(in the rows, 128 means zero)
Named turns come first, each shown by rows before and after it. Which turns, in which order, take the first row of each pair that follows to the second? Write the first one first, as in the answered first pair.
turn H:
[121  86 139  83 130 180 130 114 158] |-> [103  86 102 102 142 185 139 124 112]
[115 114 125 136 160 138 140 110 118] |-> [132 117 150 114 135 142 121 107 154]
[133 134 142 122 167 134 146 114 129] |-> [142 143 132 100 134 149 123 120 147]
turn Z:
[134 103 151 128 170 123 159 135 111] |-> [141 125 153 125  99 100 138 166 148]
[124 102 135 121 122 164 138 118 112] |-> [153 142 153 131 140 119 142 137 104]
[155 178 102 153 138  86 134 131  96] |-> [111 135  74 134  66 141 113 121 131]
[137 132 132 150 120  91 158 156 124] |-> [106  91 114 139  96 132 151 143 137]
turn T:
[150 188 125 155 131  79 122 139 111] |-> [162 173 107 114 168 134 130 137  80]
[108 120  46 142 122 176 126 114  65] |-> [109  78 120 145 170 169 133  47 123]
[121 121 129 127 120 134 135 131 123] |-> [124 117 133 126 125 133 133 128 126]
[152 116 130  96 139 151 154 160 123] |-> [147 108 160 114 142 123 149 134 159]
turn B:
[113  95 133 130 142 139 130  90 135] |-> [152 144 123 100 110 145 102 119 141]
[ 90 117  95 175 165 115 195 157  54] |-> [105 140  43 126 123 186 145 156  59]
[125 137 143  98 130 142 128 139 136] |-> [119 128 156 108 141 129 141 137 134]
Pairs:
Between the rows of a pair lie 2 to 4 turns.
[113 106 149 151 115  70 150 142 138] |-> [138  96 164 113 169 113 145 102 142]  H then T then Z then T
[113 110 114 145 154 134 148  88 122] |-> [123 142 115 144  88 111 121 114 158]  H then T
[100 105 102 138 142 161 124  95 118] |-> [113 118 111 145 168 147 133  96 104]  Z then Z then Z
[135 149 167 158 125  88 127 115 182] |-> [129 128 165 156 178 106 144  92 153]  Z then Z
[126 118 111 115 109 138 115 116 175] |-> [147 133 113 103 145 149 116 110 159]  Z then H
[144 149  83 139  80 110 110 154 119] |-> [144 121 147 152  92  72 129 135 161]  B then H
[131 145 148 156  95  74 115 139 163] |-> [100 109 134 177 158  93 144 104 120]  Z then T then H then Z
[119 126 143 153 178 105 152 130  96] |-> [156 170 152 122 110 104  99 134 159]  B then T then H then B
[132 113 117 144 202 113 135 103  99] |-> [138 129  73 100 112 166  82 119 134]  B then Z then Z
[158 179 112  92 118 161  86 115 149] |-> [137 158 149 123 137 133  89  73 176]  Z then T
[122 138  99 108 136 172 110  97 119] |-> [135 133 158 104 114 142 111 102 174]  B then B then H
[136  73 148 103  93 125 122 131 171] |-> [168 114 168 114 116  81 128 146 159]  Z then Z
[133 172 115 144 118 101 105 129 118] |-> [116 151 118 160 128  92 119 125 108]  Z then Z then Z then H
[ 91  89 118 127 111 154 119  88 152] |-> [158 137 149  83 118 150 108 113 170]  B then T then T
[130 141 102 131 135 123 131 156  88] |-> [133 141 128 119  91 129  98 130 154]  T then T then H
[132 126 159 135 106 114 144 177 155] |-> [152 127 171 115 158 135 151 158 141]  H then T then Z then T
[147 102 155 126 103 116 137 153 160] |-> [149  94 147 116 166 141 142 116 135]  H then Z then B then T
[164 142 148 113 141 121 138 143 125] |-> [134 117 110 107 105 160 125 140 125]  T then T then H then Z
[147 154 108 113 146 150 134 156  93] |-> [148 136 173 120 119 113 125 137 167]  B then B then H then Z
[151 193  93 152 124 101 113 144  82] |-> [111 151  65 150 127 151 107 105  77]  B then B
[132 163 121 113 152 127 136 142 101] |-> [115 129 152 114 102 123 124 130 166]  T then H then B then Z
[144 156  71 108 107 164  93 113 104] |-> [114  90 102 101  84 181 110 108 148]  B then H then Z
[138 128 124  89 159 173 131 138 115] |-> [ 96 105 127 131 156 158 121  85 136]  T then B then T then Z
[148 138 160 106  76 142 106 133 191] |-> [173 162 179 113 122 114 110 120 185]  Z then B then T
[128 115 139  90  92 167 109 128 152] |-> [112  95 151 109 113 161 115  95 157]  H then T then H
[120 132 122 106 173 141 170 140  92] |-> [152 163 162 102 138  98 152 157 144]  B then Z then H then H
[114 108 117 122 129 177 114  99 146] |-> [111 109 132 137 121 159 110  92 162]  T then T then T then T
[140  94 138  99 149 156 143 109  89] |-> [167 149 135 108 105 110 129 158  91]  Z then H
[145 167 124 130 129 110 107 133 104] |-> [117 143 102 136  95 120 111 146 108]  T then Z then H then Z
[143 169  94 108 142 158 109 138  90] |-> [147 144 165 118 185 131 123  93 135]  T then B then B
[123 117 143 140  91 106 128 123 184] |-> [112 119  88 149 157 136 149 118  94]  H then Z
[128 137  94 126  91 132 113 161 122] |-> [151 140 116  97 128 158  95 116 141]  Z then T then B
[125 141  95 144 136 123 124 104  96] |-> [144 155 101 116 110 136 104 108 127]  T then B then Z
[170 132 178  96 144  99 123 151 145] |-> [163 111 154  76 157 155 114 126 138]  H then T
[ 78  72 117 136 137 146 140  99 103] |-> [119 113 146 144 186 102 154 107  86]  B then H then T
[154 120 156 118 145  98 143 124 139] |-> [139 128  99 105 101 148 113 130 126]  T then B then B
[ 84 105 153 150 130  98 150 102 140] |-> [134 140 125  86 154 166 118  89 126]  B then H then B then T
[111  94 117 139 152 124 155 138 116] |-> [115  94 130 121 111 138 125 125 167]  T then T then H then B
[147 136 142 125 135 112 165 182 111] |-> [145 116 147 114 168 138 167 155 113]  H then Z then Z
[ 85  70 168 150 112 127 139  98 170] |-> [156 114 200 114 177 113 163 138 135]  Z then T then T then H
[131 162 134 138 127  88 135 159 112] |-> [138 146 130  97  94 134 122 168 137]  T then T then Z then T
[136 157 136 183 172  61 148 124 118] |-> [107 130  68 163 175 142 145 117  72]  T then B
[111 104 126 108 121 164 114 105 140] |-> [ 93 104 135 149 125 122 123  98 140]  H then T
[113 140  85 131  94 121 117 146 114] |-> [129 158  96 137 121  97 126 149  99]  Z then Z
[141 194 114 132 168 130  86 103  96] |-> [ 82 145 109 157  86 126  76  96 146]  H then B then T then Z
[105 113 134 132  96 118 127 154 121] |-> [125 114 170 121 117 112 133 143 139]  T then B then T then T
[149 103 157  86 123 163 143 154 138] |-> [130  84 173 108 143 147 147 121 145]  T then Z
[104 115 151 140 171  96 130  95 119] |-> [132 150 145 132 173  87 125 112 106]  B then H then B then B
[136  88 168 142 179 125 102  98 133] |-> [165 138 151 144 179  95 109 148  97]  H then H then B then H
[142 101 141  80 135 173 129 135 144] |-> [163 144 124  85 143 155 126 162 111]  Z then H
[148 125 138  92 115 184 103  95 152] |-> [147 163  95 114 118 172  91 103 113]  Z then H then T then H
[179 171 127 146 151 104 128  97 132] |-> [167 178  92 147 146 117 128 108 105]  H then H
[154 135 169 102 148  92 150 156 130] |-> [ 77 109  98 151  94 108 133 139 113]  B then T then H then H
[104 123 105 158 145 124 110 127 106] |-> [119 137 124 151 111 100  97 140 139]  T then H then T
[102 105 137 139 108 129 128 115 142] |-> [126 126 136 120  97 135 111 121 153]  B then T then T then T
[100 119 158 145 156 101 137  95 128] |-> [112 168 103 134  96 113 109 143 106]  T then B then B
[147 146 112 126 150 136  95  69 146] |-> [149 155 140 146 108  74 119 130 159]  H then B then Z then B
[153 152 120 113 105 120 121 176 124] |-> [ 95  84 107 130 121 149 142 144 111]  H then H then Z then H
[147 131 128 132 150 141 103  84 139] |-> [142 151 111 159 151 108 115 110 107]  Z then H then H then T
[112  85 125 127 160 134 120 130 166] |-> [110 104  85 123 125 145 103 156 148]  T then B then T
[113 123 164 165 114  94 121 117 181] |-> [100 133 138 189 128  78 142 140 131]  B then H then B then B
[111 112 105 125 125 154 134 125 102] |-> [138 140 155 144 139  94 135 120 126]  T then Z
[101  90 138 116 150 134 153 111 131] |-> [136 150 146 137 157  85 143 122 125]  Z then B then Z
[108 114 113 118 174 133 148 124 106] |-> [ 82 106 102 141 119 124 123 108 138]  T then Z then B then H
[166 146 145 115  85 114 129 170 157] |-> [154 146 118 129 100 113 152 194 109]  T then H then B then Z
[107  97 105  98 114 151 139 158 125] |-> [101 100 141 140 131  91 155 148 134]  H then T then Z
[ 91 107  90 119 123 148 112 122 109] |-> [147 130 126  80 158 151 117 137 115]  B then T
[146  90 128  99 101 119 104 136 180] |-> [152  82 127  88 167 146 119 117 149]  T then Z then H
[105 116 133 139 140 130 137  96 138] |-> [127 159 113 136 121 111 134 142 109]  Z then T
[165 135 155  96 150 134 136 143 132] |-> [117 113 102 114  99 158 128 154 119]  T then T then H then Z
[102 116 104 146  96 132 103 119 147] |-> [158 138 130  97 143 153 105 124 143]  B then Z then B then T
[125 148 103 131 169 125 116  90 103] |-> [134 158 133 142 139  90 105  92 148]  T then T then H
[152 158 130 150 145 112 165 128  91] |-> [118 103 118 130 133 176 159 102 108]  T then Z then Z
[116  90 159 124 172 125 175 122 106] |-> [114 124 118 142 120  99 165 172  82]  T then T
[137 145 143 124 172 129 138 112 112] |-> [140 165 134 120 107 122 108 122 146]  T then H
[164 142 153 112 114 115 103 116 187] |-> [161 155 153 145 120  68 130 153 152]  H then B then H
[143 156 143 140 162 117 138 119 112] |-> [123 149 117 145 112 116 141 154 103]  Z then H then H then T
[ 83  97  95 142 115 143 141 137 106] |-> [147 155 148 123  97  95 122 156 157]  Z then T then H then T
[133 118 165 143 108 101 127 122 171] |-> [139 130 142 120  86 135 105 121 175]  B then B
[ 85  54 130 127 158 163 169 112 113] |-> [ 74  69 104 144 155 163 149  87 112]  Z then B
[121 107 139 117 148 177 131  92 164] |-> [155 193 117 137 118 108 127 157 133]  Z then T then H
[115 127 128 159 122  79 146 122 116] |-> [103 103 129 150 132 111 135  83 129]  B then H
[109 131 128 173  92 103 105 122 163] |-> [142 157 100 145 153 125 131 159  84]  T then Z then B
[118 110 110 165 150 102 179 156  97] |-> [ 95  75 118 150 111 139 136  96 170]  B then H then Z then B
[132  98 125 148 157 121 153 123 103] |-> [149 122 116 118  86 134 115 139 149]  B then Z then H then Z
[154 134 120  93 106 155 109 143 149] |-> [123 125  84 122 135 159 124 142  95]  T then H
[134 164 109 128 114 108 100  90 138] |-> [103 136  95 144 112 115 112  86 126]  H then H then Z then H
[174 179 112  88  99 160  82 118 159] |-> [169 177 135 101  98 141  78 101 180]  T then T
[103 157 106 176 167 109 142  99  92] |-> [117 128 153 134 121 142 113  68 190]  H then Z
[148 147 138 134 131  95 156 124 130] |-> [121 103 136 127 127 129 160 101 144]  Z then H then T then H
[119 114 153 153 113  77 116 120 152] |-> [158 157 126 113 106  98 106 165 127]  B then T then T then B
[133 132 139 111  80 105 141 169 139] |-> [ 87  78 119 127 114 148 150 116 122]  H then H then B
[126 118 138 118 181 151 159 120  99] |-> [135 127 152 108 142 157 115  81 161]  B then T then B
[136 157  97 118  74 132 104 166 128] |-> [171 147 168 104 155 109 150 164 127]  T then B
[104 111  96 153 121 142 117 117 110] |-> [157 139 125 105 140 159 104 118 132]  T then B then T
[112 129 154 148  99  82 153 157 143] |-> [125 129 110  95  77 162 120 152 142]  Z then B
[132 157 126 109 110 109  88 126 156] |-> [131 140 100  90 148 157  98 119 118]  T then Z
[157 157 118 123 198 111 129  71 118] |-> [ 91 124  71 152  99 121 102  71 144]  Z then Z then T then H
[115 132 147 146 132  98 128 100 158] |-> [116 127  93 107 135 162 128 129 107]  Z then T then T
[118 120 161 131 148 117 138 118 149] |-> [126 128 119  99 133 156 136 151 117]  Z then T then T
[118  89 100 111 129 191 125 119 130] |-> [133 122  96 118  84 157 130 182 121]  B then H then Z
[102 118  97 144 130 137 123 121 110] |-> [113 109 141 133 139 133 120  97 150]  T then H
[ 86  90 131 184 110  97 130 141 111] |-> [102  92 138 141  73 137  90 122 163]  H then B
[162 115 140  56 153 194 105 108 148] |-> [108 105  66 107 115 171 136 176  67]  B then Z then H
[157 158 150 133 193 124 151 108  82] |-> [144 168 117 146 114 104 155 182  71]  Z then H then H then T
[112 121 113 125 126 187  76  99 135] |-> [ 98 103 168 174 166 109 128 105 127]  B then B
[128  66 190 120 121 130 153 138 165] |-> [183 128 170  82 110 142 122 163 155]  Z then B then B
[137 105 149 136 190 125 141 123 135] |-> [149 129 140 118 110 130  96 140 187]  H then T
[124 133 156 152 133 118 117  76 152] |-> [103 146  98 161  93 128 110 109 117]  T then B then B
[131 174 103 115 134  82  85  98 154] |-> [ 89 125 107 135 118  85  96  86 171]  B then Z
